One turn moves every row onto another: examples first, then more rows asked:
Sikob: [  5  -8 -11 -12  27   1   1   2 -12 -18 -14 -24 -41 -18  -6 -23  12  -6
   2  -3]
biv: [ -7  -9  -2   0  -2  -1  -3 -10   4  27 -12   7 -14  18  -7 -11 -31  41
  -2   9]
Libuv: [ -4   2  -4  29  -2 -11   8   6  -3 -13  30   6 -25  31  13   5  25 -24
   7  -3]
rofu: [-13 -44 -22   4   8  -5   7   2 -28 -12  25   3  -9 -11  -9  16  -8  16
  -1   1]
Sos: [-27 -32  -9  15  -4  -7 -10  12 -15  -4  22  -3 -21  -3   2  -7 -13  37
  13 -15]
Kof: [  9  11   4  16 -27   9  -4   0   8  -1   4  -6  28 -10   3  15  27 -29
  -2 -28]
pasa: [  4   9 -16  20 -27  39  11  -9   3   0   2 -18  14 -12  -9 -22   5 -25
   1 -10]
senu: [-23   7 -11  17   4  -2   7  -4  19 -46 -30  -8  16 -12   4  -8   9  -7
  -2  10]
Miz: [-10  20  21  12 -22   4 -12  29   2  -7 -20 -15  19  22  14   8  16  -7
  -1 -30]
roz: [ -8  -2   2  21   7  -1   2 -14  12  -1  33  10 -37  22   5  14   4 -27
   3 -20]
nat: [ -7  -7   2  17 -24   6  -2   0  -4  51  -6  -9 -11 -15   2  -9  16 -14
  14  11]
lupi: [  3  20  -5  11  27   4   1  -7  -9  -2  41 -10   4  11   6   0  22 -25
  10 -16]
rodo: [-29 -34 -11  12   1 -10  -1   9 -24 -15  14  15 -21  -6 -10   6 -20  24
  12   3]
vap: [-18   2 -14  -1  22  11   7  -2  17 -40 -29 -25  23  -3   5   4   4  -1
 -15   1]
Dedar: [-18   7  10  19  22   0 -29  -6   7 -11 -15  18 -16   9  -7  27 -13  20
  35  -4]
bisim: [-26  17  20  -2   4  24 -11  27  -6  -2 -35   6  -2  17 -12  11  -6 -26
   3 -21]
dizak: [ -7 -19  17  -9  -1   9  -1  -8  -4  49 -16 -15 -15  -1   2  26 -11 -11
 -11  -1]
dasod: [ -7   9   2   3  -1  30  -2  -3   2   3 -11  14   7 -14 -23  18   6 -48
   1 -20]
tada: [  1 -31   4  17  20  -5  -5 -25  -5  -8 -17  17 -16   1  -3  44   9 -15
  -1   5]
guro: [-11  12  23   5 -16  14   8   5  -5 -26 -32 -10   6  25   1  16 -35  -5
 -14 -10]
nep: [ 12  -8 -16  -1  -5  -1   3  -3  -3  23   2 -10  10  21   2  -9  -9  47
  -6  14]
Radu: [-10   6   3  13  33   0  10  -3 -23  -6  16   9 -17  16  -1   0  16 -44
   2  -1]
tikoz: [-30   2  -7  21   3   6  -1 -16  33 -28 -28 -13   0 -19   4 -22   4  -8
  -2  -9]
Nelo: [-21  12  27  19  22 -17  -1  -3 -11 -11   6   8 -27  30  12   3  -3 -26
   3 -16]
mozi: [  8   9  -5  11 -28   5   6   1 -16   8 -34   1  28 -10   1 -20 -11  10
   1  18]
dugem: [  7 -10   8 -11  19 -22   1   0 -11 -34 -23 -24 -37  -4   8   0   2   6
  -9  -5]
savo: [  9  11  -2 -10  -9  15   2   1 -14   8 -34  -7  33  -1  -2   0 -28  18
  -6  10]
kog: [ -7  25  19  16  17 -15 -10  -7   3  -6  30 -11  -6  24  19   3   3  -6
  11 -30]
Gevo: [-10  12  -2   3  28  13  -3   1   6  -4  33   0 -28  36   0  20  -6 -12
   8 -20]
raza: [ 11 -33 -16  22  13   9  -5  -6  -9  11  -3 -19  -3   7  12   8  49  -6
  -3  -3]
fisag: [  0 -20 -10   9  -7  -6   9 -22  -3  22 -12  25 -16   2 -15  -8 -22  16
  -5  25]
tok: [ -9 -10  -3   0 -15  29   4 -14   4  -7  10  12  -3 -19 -24  30  41  16
   4  -8]
mep: [  1  31   5  21 -37  14   1   3   8 -23  -2 -17  27   7   5  -2 -14   7
  11 -12]
mel: [-12  -8  13   5 -28  13  -2  -1   7 -10   3  -5  -1   3   0  27  43  38
  -4 -18]
noki: [-12 -42 -20   7   1  -1  -2   5 -19  -1  32 -15  -8  -6   3   2  -1  30
  -1 -15]
mer: [ -9  -9   2   3  -7  40  18  -6 -10  -2 -28 -11  -7   7 -12  -3 -15 -37
 -22  -8]
nad: [ -4  22   3  12 -23  -6  -5  18 -10  23   0  -3  16  -5   1  11   6  11
  32  28]
Ligal: [-34  -9  21   0 -13  20  -5  15  -3  -8 -21   3 -23  17  -6  17  28  34
  -2 -13]
Kabom: [ 15   8   5  -4   6 -29  -7  -9   3 -41  -2 -18 -21 -19   5   4  -1  18
  10  -8]
mapok: [ -6  15  -8  10  19   4   4  20  -9 -15  30  -3 -15  43   8  12  15  -9
  11  -2]
sigo: [ 18 -19 -23   8 -12  -6  16 -14 -10  19   2   7  10   4  -8  -5   2  22
  -9  31]
Dar: [ 13  11 -15  -4  14  -6  -7  -8   2 -26   7 -18 -25 -33  -9 -19  10   7
  22  -5]
zad: [  4  -6   2  12 -30  10   2 -16  -3  24 -35  -1  10 -18   2 -24 -17  -1
 -10   1]
fup: [ -3  10  17 -14   1  -3  -5   9 -11  21 -11  -9  12   9   0  46 -21  14
   8  16]
depep: [-25  -3  -9   2  21  20  -2 -13  32 -23 -26 -29   6 -10   4 -11   0  -3
 -16 -18]
Pakof: [-31 -10   5  -4  -1  37   1   3  -6  -4 -15  22 -25  -5 -30  18  27  11
   5  -1]
Zug: [  7  -4   5  -8 -10  20  -1 -17  -2  23 -34  -9  15  -9  -1  -5 -34   8
 -17  -7]
gofin: [ -8   4  -9  23  15  14 -29  14   3   8  -1 -17  -3  15   9  -9  28  29
  34 -11]

nad moves to fup
Dedar moves to tada
Now these:
Nelo moves to Radu
pasa moves to mep
Kabom moves to dugem
Ligal moves to Pakof
senu moves to vap
bisim moves to dasod
fisag moves to sigo
rofu moves to noki
zad moves to mozi
mapok moves to Gevo

One turn moves every row onto another: examples first, then more rows asked:
Mor: [  7  11  -1 -13  -6   9   0  13   3  15  17 -37   9   0   2 -33  32  11
   0  -9  34 -33  16  18 -33 -11 -10  -1   4 -13  12 -35  11  -5 -38  17]
nizu: [-42  15  13 -20   5   2  26 -20  24 -12  27 -17 -20   1  36 -19   5 -10
 -31 -13   7  -9  19  35 -47   9  -1  16  -4 -10   5 -19  -2  14 -18  -4]
nok: [  7  40  11  16   2  -5   5 -12  -8 -11  35  -9  -6  18  32 -22 -10  11
  28  -5  -3 -18  -3  -2 -45  20  13   2  -8 -16  52 -49 -17  -2   3 -16]
Mafid: [ 17  37  16   9 -16 -34   1   3  -3   3  51 -14 -11  -3  34 -33  11   5
  29   3   8 -12  -6  -3 -31  17  20  -3 -10 -17  57 -33 -12  -2  -1  -8]
tasuz: [ 14  14  36   4   8 -14 -10 -15 -30 -15  17   1  -9 -19  43 -22 -13  -1
  -9 -37   3 -36 -13  16 -15 -29   5   2 -28  -1  11 -38 -38  -1 -14 -10]
Sav: [ 16  -1  39  32   2 -18  -8 -40  -3  -7  35   0 -31 -17  20 -49   9   3
   6 -27   8 -26 -23  45 -23 -10 -17   9 -27  13  14 -15   1  -1 -26 -26]
zum: [  5  41  23 -21 -29 -20 -10 -15   2  25  31   2 -10  18  41 -31   6  18
  26   9  -3 -19  -2  -5 -15   1   4  11   0 -16   8  -7  21  10   1  36]
Rasi: [-11 -23  -1  15   2  22  19 -21  -2 -15  23  -6  -6  10  40 -10  32  23
  21  20  19  26   8  22 -13  17  -8 -14 -13 -31  18  11  36 -27  -9 -14]
kivov: [ -1  24  32  43 -14   0 -23 -33  -6  -1  26  -2 -37 -19  26 -42  14  10
   5 -18   2 -26 -27  39 -21  -9 -14   1 -24  16   4 -27   7   6 -38 -14]
nake: [-14 -30   2   9  -7  13   8   3  -4 -14  21   2  -8  -2  49  -8  36  10
  20  14  13  20  12   3   1  17   8 -21 -15 -51  13   2  32 -19  -5  -6]
guni: [-13 -36   5  -1  -2   6  14   1  -3  -5  22   1  -9  -8  52 -12  37  14
  25  15   6  17   9  -1   3   9  -2 -16 -18 -41   4  10  33 -18 -11 -10]
keva: [-12  -2  44  -9 -10 -17  56 -14 -10 -27  29 -11 -14  -2  24  -8  11   4
 -10 -28  34   2  22  27  -6 -13   1  21 -26 -22   0  -6  25  22   0  -5]
goviz: [ 17  11  18   8  -4 -10  20 -29 -22 -15  37  15 -24  16  22 -24  -8   7
   9  -7 -11   9 -10  -1  -6   4 -14  -9  12  -7 -15  21  26  28  -7  31]
fupit: [ 11  -5   4  38   3  26  10  -5 -31 -33  15 -19 -14  16  12 -17  27   2
  21 -20  26 -16  27  23  -4 -14 -17  37  15 -23  -6 -19  10   1 -22   3]
naf: [-13 -31  -2   6  10  19  24 -22  -3 -10  23  -4  -8   4  44 -12  29  24
  24  21   7  23   4  15 -10  10 -17 -12 -15 -25   6  16  33 -25 -16 -17]
borap: [ 16  26   6  33  17   6  21 -21 -23 -40  33  -3  -9  17  19 -19 -15   3
  23 -20 -11  -6 -12  -1 -35  22   0  -4  -9 -12  39 -36  -5  12   1 -21]
Zul: [-18   9  29 -16 -18 -26  32 -13   6 -20  34   2 -19  -3  35 -11  33 -14
  -7 -20  25  -8  22  29   7 -18  13  43 -23 -22  11  -7  13  14   7  -1]
reso: [  9   5   7  12  -4  31   9  -5 -18  -5  11 -37   6  13   8 -21  18  18
  21 -20  39 -32  26  24 -31 -14 -18  26   6 -19   4 -38  18  -8 -24   6]
diz: [-15 -17  -6 -25  -3   9   5   8  -6   0  16  -8   7 -14  67  -7  35   4
  23  11  -1   7   7  -8   2   0   6 -13 -19 -40  10  -1  22 -21  -7  -1]
fabat: [-36  20  11 -24  -8 -15  13 -18  25 -12  33  -4 -22  -3  42 -17  30 -23
 -18 -11   7 -15  20  33 -18  -5  12  40  -9 -15  13 -14  -5   9  -3  -2]
volo: [ 12  20  32  12  -6  -5 -13 -21 -46  -1  26  20 -16 -27  29 -15  -4  -5
   7 -31  11 -36  -9  27  -5 -40   1  -8 -19   4  10 -32 -21  -3 -16   0]
bibi: [  5  24   6   8   2  18  13 -42 -19 -16  24  10 -19  33  31 -18 -25  15
  11  -9 -18  -4  -6  -4 -23   9 -15   8  14  -9 -14   1  12  19  -1  27]
ligez: [ -3  43  10  -9 -14  12  -6 -31  -4   9  21   1 -10  32  44 -22 -16  22
  21   2 -13 -21   0  -6 -31   7  -4  22   6 -14  -1 -17  10   9   4  29]
tolim: [-12 -12  -9 -19  -3  11   1   9  -9 -13  15  -8  10 -12  61  -4  33  -6
  14   6   3  10   8  -3   0   6  13 -23 -14 -47  20  -5  23 -19  -2   4]
Mik: [-12   5 -21 -28   8  21   8 -11 -11 -12  11 -21  26  -7  61  -2  30  -5
  12  10   3   9  -1  12 -13   0  -1 -17 -13 -25  29  -1  18 -30  -5   3]
rir: [ 19  23  27 -10 -23 -35   9 -13 -11  11  41  11 -21   8  26 -32  10  10
  20   3  -2   2  -8  -1   1  -2  -3  -7   3 -13   0  17  31  23  -7  38]
Gepug: [ 11   7  39  27 -24   0 -11 -10 -39   2  32   3 -31 -31  39 -19 -14  11
  -4 -31  23 -27  -9  10 -10 -21   8 -12 -17 -10  -7 -37 -20   2 -20   0]
vomop: [ -9  -2 -16  -6  11  27  19 -28  -3 -13  18 -22  16   7  46  -8  27  14
  17  19  13  20  -2  28 -21   5 -12 -11 -12 -15  28   9  25 -35 -12  -7]
tuse: [ 11  -7  -3  28   4   0   1  16 -17 -32  22  -8 -26   4   9 -22  50 -14
  -3 -11  15  -6  18  18  12 -14  -6  16  18 -21  -6  -6  -4   8 -35  16]
gigin: [  8  -7  56  40 -15 -23 -15 -14  -3  -2  34  -8 -42 -24  41 -50   3  10
   8 -25  13 -23 -10  27 -24   2  -3   6 -22  -8   5 -24  -6   5 -28 -23]
Nure: [ 19  12  27  10  17 -14  -4 -40 -20 -17  26   5  -8 -12  22 -33  -1  -3
  -5 -34   3 -32 -24  37 -20 -27 -11   6 -29  19  18 -23 -19  -5 -19 -18]
Beku: [  4  30  27  20   1  -4 -21 -36 -26  -2  23  16 -20 -17  21 -27  12  -5
  10 -22  -1 -34 -21  47 -11 -32 -13   0 -22  19  18 -26  -3   0 -29  -9]
Zafog: [ 30  14  11  38   8 -19  30 -15 -25 -43  49  -5 -18  -1  14 -26   3  -7
  19 -22  -5   9 -22   0 -16  20   0 -12  -9 -10  36 -12   8  19  -5 -14]
deko: [-15  -4 -19 -32  10  21  10 -10  -7  -3  12 -17  19  -7  64  -3  27   6
  18  14  -3   4   0   4 -12  -5  -6  -7 -15 -23  16   0  14 -31  -8  -1]
Ked: [  9   4  -7  -3  -1 -12  -6  26   1  -1  24 -17 -12  -6   4 -33  52  -9
 -15  -4  20 -18  10  15  -8 -12  -2 -10  12 -15   5 -16  -2   4 -44  24]
Gobu: [  6   1  54  23 -12 -20 -18   1 -20  -4  22  -7 -28 -25  54 -33  -9   9
  -1 -32   8 -29  -5   9 -18 -11  11   1 -22 -18   4 -39 -29   4 -19 -13]
nom: [-27   2  36 -11   5   1  52 -18   2 -21  24 -21 -13   2  25 -12  -6   7
 -26 -25  24   1  19  31 -40   3  -8   2 -13 -13  -3 -11  14  22 -16  -6]
voda: [-13 -11 -18 -13  18  27  21 -29  -6  -8  15 -15  11   4  51  -6  24  18
  19  18   0  14  -1  17 -19  -1 -18  -6 -14 -14  13  10  21 -34 -13 -11]
mabe: [ 33  23  17  24 -13 -43  17   1 -11 -15  60 -10 -19 -13  22 -35  19  -8
  24  -8   7   6 -20  -2 -12  16  11 -11 -11 -12  47  -9   4  12  -6  -8]
Lepep: [  2  10  40  46 -25   5 -17 -18 -16   2  31 -10 -44 -27  37 -36  -3  21
  -5 -23  17 -22 -19  16 -20  -3  -1  -7 -22  -3 -10 -33  -4   6 -33  -8]

nake moves to tolim
nizu moves to nom
Now these:
Beku moves to kivov
voda moves to naf
Zafog moves to mabe
bibi moves to goviz
Mor moves to reso
Nure moves to Sav

